In the rows, 128 means zero.
A single turn carries every row of the set below to another of its rows. Some are shown first; where does it send the rows asked next?
Tibu: 144 141 133 137 99 117 169 126 130 116 133 116 130 133
luv: 136 150 126 117 164 145 147 140 118 138 113 123 95 132
Non: 156 160 125 164 119 130 152 164 125 118 119 120 124 99
Tele: 123 153 119 149 137 130 181 132 137 95 119 119 126 136
sav: 147 162 124 161 119 131 146 169 129 111 122 119 129 107
Vuze: 125 111 121 155 143 107 152 139 126 135 121 142 119 116
siv: 136 116 156 126 125 146 137 118 127 107 126 134 124 96
Gaf: 116 113 146 137 137 127 139 127 131 131 121 141 119 90
fil: 139 148 131 121 160 149 153 139 124 137 122 114 91 138
vila: 139 141 131 122 161 143 151 141 122 139 105 118 91 133
pude: 152 146 157 139 151 154 151 136 116 142 131 136 140 98
melet: 133 129 108 118 146 102 165 147 116 125 130 118 105 127
maf: 132 147 135 118 144 111 162 123 114 133 152 138 109 107
Digob: 160 163 115 145 129 138 155 163 133 109 125 108 138 117
Liki: 126 134 121 111 142 158 162 138 114 136 128 102 148 122
kas: 142 143 109 115 140 144 136 161 109 119 116 130 146 133
kovak: 124 126 129 116 127 114 157 112 118 98 112 119 135 124
pivub: 137 126 157 127 123 138 152 120 132 89 144 114 126 107
lumo: 141 151 118 134 148 158 136 155 102 115 106 126 136 135
Folus: 152 146 157 146 153 143 154 134 115 145 131 136 139 103
porak: 124 142 133 125 151 144 157 153 108 147 94 134 108 115
bizu: 139 117 137 141 157 114 161 145 120 112 160 124 132 108
det: 126 143 124 173 119 129 145 153 113 116 104 132 124 107
kuni: 115 140 135 158 124 124 140 138 150 102 127 102 115 105
soka: 130 140 117 137 154 169 142 138 119 100 100 117 122 104
neni: 129 123 162 125 127 140 137 117 128 108 135 130 125 97
zofu: 141 142 163 138 148 152 152 133 120 141 138 140 131 97
suz: 143 149 113 115 152 106 164 141 116 125 131 119 101 132
Sok: 135 122 158 123 131 148 138 120 130 97 136 123 126 97
Talom: 124 127 140 110 121 123 150 111 128 102 122 111 131 127
lafe: 143 131 108 110 130 131 160 162 113 115 121 95 118 122
Luvid: 149 143 128 113 163 143 156 130 119 135 136 115 101 138
bezan: 128 143 125 141 151 172 143 136 121 99 99 117 116 114
Kanik: 158 127 127 111 156 109 154 119 121 109 127 128 131 117
devat: 111 143 140 141 118 116 147 137 137 97 117 96 124 121
bure: 144 137 119 125 111 116 160 154 114 128 128 120 151 119
goz: 158 166 126 161 126 134 150 161 130 113 126 118 133 108
Sus: 125 141 140 168 135 140 150 157 147 114 135 117 101 106
tozi: 125 125 131 125 142 126 164 153 114 143 100 124 143 95
zag: 110 129 122 147 119 135 169 134 101 114 98 132 118 117
vonik: 122 133 143 160 131 142 160 155 148 120 135 121 93 116
Mune: 136 147 129 114 132 167 162 153 117 110 111 99 137 108
rof: 130 137 144 165 138 137 155 154 147 123 139 120 94 112
givaz: 152 142 116 127 111 121 148 161 114 113 134 118 149 116
fom: 160 130 133 133 169 124 145 141 132 134 148 126 133 106
zotuz: 131 142 136 159 125 135 165 121 131 98 136 122 102 137
zigov: 131 149 124 140 160 171 141 139 115 109 99 123 119 118
ligug: 136 143 154 116 149 132 162 133 120 139 147 145 112 100

soka turns into -> vonik
Kanik turns into -> lafe
Now these:
Sok turns into -> fil
melet turns into -> bure
maf turns into -> kas
ligug turns into -> lumo
zag turns into -> Vuze
det turns into -> Gaf
Mune turns into -> zotuz
pivub turns into -> Luvid
givaz turns into -> Talom
Tele turns into -> bizu
zigov turns into -> Sus
vila turns into -> Non
rof turns into -> pude
neni turns into -> luv

A single turn carries every row of the set below to another of its rows. Some are shown first; where does it send the rows asked next?
mun: 153 121 104 161 131 109 131 131 119 153 125 113 132 112 161 127 108 136 120 146 136 146 137 135 124 136 120 114 144 150 140 131 105 117 141 114 108
Pevo: 107 130 106 126 112 97 127 120 128 135 103 146 137 140 133 143 117 115 102 126 132 142 154 130 119 127 126 95 139 133 123 136 123 106 119 124 107
naseb: 158 117 131 118 134 128 142 129 107 118 95 120 111 123 111 126 107 139 127 143 126 132 144 110 119 126 100 127 119 147 133 126 135 126 116 162 110
Nimo: 129 117 144 122 123 149 122 153 142 123 135 123 122 154 117 150 112 113 141 134 101 108 130 133 110 107 106 153 101 129 134 138 136 111 141 118 119
lib: 152 115 109 140 117 102 119 119 131 118 126 93 135 124 137 131 127 120 121 125 127 155 116 104 135 139 113 106 103 132 147 137 119 151 153 127 159
Fen: 115 130 121 144 115 121 118 163 125 113 163 127 148 151 132 115 127 122 134 156 120 171 112 132 135 145 127 113 141 150 127 138 143 126 118 122 123
dedof: 162 127 166 123 128 119 142 127 127 120 102 145 107 94 121 116 120 124 108 125 109 130 137 127 128 134 136 116 132 132 126 130 137 133 125 137 119
foz: 159 111 147 127 132 134 130 114 128 116 95 117 114 138 123 128 120 155 118 151 128 135 141 109 136 117 107 112 126 145 138 104 130 111 124 167 129
Lig: 120 121 153 125 120 144 139 138 133 133 131 140 133 155 137 141 141 111 130 123 110 123 117 134 126 129 96 156 110 116 131 146 153 121 144 136 151
vazas: 154 130 118 151 121 111 137 110 112 123 140 109 120 104 161 130 122 125 125 119 146 163 117 120 141 130 130 107 148 139 150 123 110 122 131 133 135
zivis: 153 135 108 153 143 108 130 146 139 129 136 99 143 108 135 140 136 139 137 147 126 137 136 117 128 130 140 131 101 132 137 142 98 142 155 137 132
Lal: 129 128 158 111 134 152 116 107 145 101 148 134 122 158 126 147 136 120 120 133 102 116 120 134 129 110 102 144 108 119 127 130 139 116 135 126 142
bimo: 114 131 114 147 124 129 112 141 140 104 161 132 144 147 133 115 122 119 114 169 116 171 112 129 126 130 124 110 135 155 139 138 142 119 113 116 115
Gase: 127 129 148 126 130 151 121 148 147 122 131 120 128 152 115 150 121 112 128 134 106 106 125 129 111 117 100 159 94 133 126 144 134 117 142 123 124
gon: 113 143 122 120 113 102 136 118 118 114 120 132 131 143 132 151 130 117 127 115 143 155 146 115 142 121 137 97 139 125 130 127 115 107 106 147 125
Ditis: 123 134 125 141 121 110 118 118 152 119 115 131 152 146 129 133 118 149 115 141 137 128 162 120 132 134 114 121 147 150 118 113 96 115 104 129 109
Punos: 155 122 117 136 128 98 124 125 98 142 138 114 120 123 160 137 113 132 135 127 130 156 129 136 144 139 126 93 153 139 128 123 114 117 145 118 121
Punet: 129 109 147 119 122 147 121 138 134 126 133 124 131 165 121 141 139 118 132 126 104 105 124 147 117 128 95 147 111 116 119 152 140 116 135 118 133
kab: 151 135 118 141 155 110 122 122 142 143 137 123 134 111 151 133 126 133 123 155 117 152 139 122 135 124 132 122 102 144 143 129 108 138 178 129 123
gud: 165 116 108 118 149 109 111 98 121 116 143 107 118 127 134 132 128 129 133 139 109 151 130 132 139 125 120 99 109 129 136 143 106 143 146 109 120
mipiv: 132 127 154 137 119 111 129 122 145 138 119 126 139 149 139 125 129 125 137 124 138 148 154 127 158 136 127 110 148 145 131 120 91 110 108 119 111
vut: 130 97 148 117 109 148 127 140 129 124 138 124 127 159 124 135 133 115 140 119 107 107 126 146 114 123 102 147 120 113 132 140 144 119 133 116 140
tena: 149 126 159 120 128 118 135 132 126 127 105 125 119 108 116 125 124 118 88 141 123 118 148 120 116 127 151 98 118 124 131 123 135 115 128 134 132
sogi: 121 147 126 136 107 113 130 118 144 102 116 136 134 106 122 130 124 120 120 99 146 146 141 110 122 128 128 135 143 152 127 120 103 129 113 145 108
Revob: 122 126 126 128 113 116 132 122 129 141 104 139 130 125 135 123 114 112 132 102 145 159 147 122 125 132 108 130 139 163 135 126 110 121 133 139 90
Delu: 121 120 156 130 113 144 145 144 135 132 138 143 132 152 140 141 129 115 139 128 112 122 122 129 126 122 104 161 117 116 142 133 154 121 137 136 157
pel: 119 125 149 125 117 146 127 133 149 117 137 131 130 149 125 142 106 102 110 141 109 114 125 116 109 110 101 150 99 127 147 128 149 120 135 115 144
vuv: 113 128 110 150 115 136 119 152 135 102 162 131 139 135 133 118 142 123 128 145 124 175 103 138 123 126 135 118 143 150 133 141 142 116 128 138 114
zoka: 159 118 95 130 141 99 116 114 122 112 139 118 133 118 133 135 139 154 136 140 106 132 133 143 129 140 120 115 126 118 114 146 113 151 143 124 130
bomuk: 126 118 149 110 120 153 114 106 144 98 150 138 122 153 125 140 125 120 120 132 105 114 124 133 118 107 103 145 117 120 135 118 146 117 135 124 144
lam: 154 151 122 150 130 102 124 126 123 110 150 106 130 104 149 141 107 142 124 138 140 145 130 109 140 131 136 114 143 147 130 105 99 127 133 129 134
zunob: 146 114 135 116 138 127 149 127 99 137 101 125 121 133 126 132 130 143 119 153 137 130 151 118 125 122 121 115 123 129 137 119 139 109 127 174 131
fuzez: 143 126 92 149 115 97 116 127 114 129 124 112 136 108 147 133 97 137 104 132 138 138 132 122 109 143 113 109 142 152 125 118 119 129 147 120 124
sura: 119 132 149 120 122 146 123 124 147 111 135 127 129 152 122 147 122 101 106 132 110 116 117 117 113 115 97 148 92 125 137 135 147 120 136 123 148
Vima: 147 114 99 148 124 104 123 104 139 128 119 128 140 118 153 125 133 140 108 135 118 155 119 122 129 140 107 116 118 131 143 137 132 150 164 133 155
rapur: 151 134 90 152 127 104 121 113 121 105 136 105 127 108 142 144 109 144 105 146 135 132 129 125 119 123 128 102 145 135 130 126 105 119 119 120 122
rotab: 118 117 118 143 118 139 115 151 130 115 166 114 147 141 125 101 136 115 129 150 132 166 114 138 119 139 125 124 136 160 138 139 129 124 120 118 106
dugeg: 111 129 112 137 114 129 102 158 132 108 160 123 139 143 124 118 123 113 121 147 121 171 109 131 117 129 130 109 131 164 130 132 142 118 140 124 106
mame: 164 107 166 139 114 121 129 142 142 130 89 121 120 118 119 116 127 137 105 130 114 117 140 127 128 140 133 103 134 132 123 124 130 118 129 132 131
Gegi: 128 137 166 125 137 153 132 132 149 121 144 145 123 145 135 147 139 121 134 130 101 125 119 137 133 113 110 162 110 124 129 138 139 116 148 138 133
Ganad: 114 132 124 137 121 133 106 140 133 102 176 133 149 136 129 104 134 127 121 154 126 167 115 134 124 139 128 126 143 160 129 121 137 130 129 127 115
gasa: 129 133 158 125 129 151 132 134 149 112 149 150 117 142 133 150 130 125 140 133 97 119 123 139 127 102 120 158 119 119 133 128 141 113 141 133 133

foz turns into -> tena
zivis turns into -> zoka
Now these:
vuv turns into -> Ganad
Gase turns into -> Punet
lam turns into -> rapur
gon turns into -> sogi
pel turns into -> Nimo

A single turn carries every row of the set below to another of its rows. Some are shown first; where does it send the rows asked next?
donom: 132 127 104 159 132 109 124 131 131 134 142 105 111 110 158 124 118 120 122 137 136 102 111 123
gukik: 98 106 133 134 120 141 122 122 122 129 140 115 127 153 121 101 141 151 130 126 123 127 158 113
Tem: 119 160 134 136 123 138 116 119 126 121 131 121 115 133 100 103 98 152 116 135 130 123 110 135
Pima: 106 128 120 128 132 145 142 114 131 150 151 110 106 110 136 130 148 150 133 120 107 119 155 115
ruga: 142 149 121 106 169 129 127 139 114 116 151 120 101 140 131 132 134 133 128 148 116 110 128 120
seda: 164 156 138 150 136 105 118 110 144 110 130 144 117 116 139 125 112 132 101 123 114 121 126 128
dos: 130 98 138 121 130 130 152 130 151 120 129 143 130 154 146 117 151 122 131 129 128 115 158 130
budo: 119 123 107 139 139 129 113 117 115 112 158 105 123 119 123 107 126 137 144 113 127 123 92 116
mes: 127 123 152 113 123 131 102 123 131 117 136 157 127 156 130 134 127 156 116 118 122 137 142 106
Fitab: 121 134 140 139 115 138 136 116 154 125 121 106 142 111 112 127 122 111 139 140 122 141 139 143
ver: 136 123 116 135 129 126 161 124 152 100 133 106 124 121 149 106 141 122 148 146 117 126 126 123
makof: 129 153 125 137 130 138 114 119 128 127 136 124 112 150 106 89 98 146 105 135 122 123 120 136
gizif: 100 141 128 128 129 120 127 116 109 143 162 143 125 117 107 97 132 152 120 141 134 105 136 124
Tugit: 129 113 106 160 117 111 125 129 126 145 152 110 111 120 156 120 118 116 120 128 143 115 120 121
nepel: 120 148 129 132 118 129 133 129 138 156 142 151 132 112 132 128 143 109 125 129 153 100 125 148
sazok: 126 123 142 137 123 138 137 113 152 121 123 112 136 133 109 125 114 103 138 137 121 151 128 143
simot: 138 145 137 106 147 119 117 136 155 130 160 166 127 120 120 125 128 118 111 135 114 96 127 129
pivon: 138 113 142 121 152 115 165 132 131 125 148 144 110 114 157 109 137 147 127 128 123 119 141 151
pib: 140 97 128 135 145 125 101 127 135 98 145 118 118 149 150 118 134 129 121 102 116 135 124 114
Fipun: 139 137 141 115 112 125 126 115 164 114 135 147 133 105 148 140 125 142 123 131 108 148 135 114
Meso: 136 129 145 102 120 136 133 135 119 133 148 141 134 124 119 147 115 158 152 111 129 128 130 121
fipu: 164 146 134 157 133 103 128 107 141 125 127 153 117 134 150 126 114 133 105 130 112 123 133 120
viger: 122 147 129 129 117 138 116 130 139 166 142 152 141 130 132 129 143 106 127 128 144 116 127 143
Ramad: 122 112 119 119 160 129 109 140 130 135 150 142 117 161 140 119 145 124 117 130 126 91 131 119
Rafe: 138 132 156 131 142 140 115 141 139 105 165 115 106 117 126 115 134 128 137 101 99 138 125 128

Tem turns into -> nepel
mes turns into -> dos
Now these:
ver turns into -> budo
ruga turns into -> Meso
sazok turns into -> Tugit

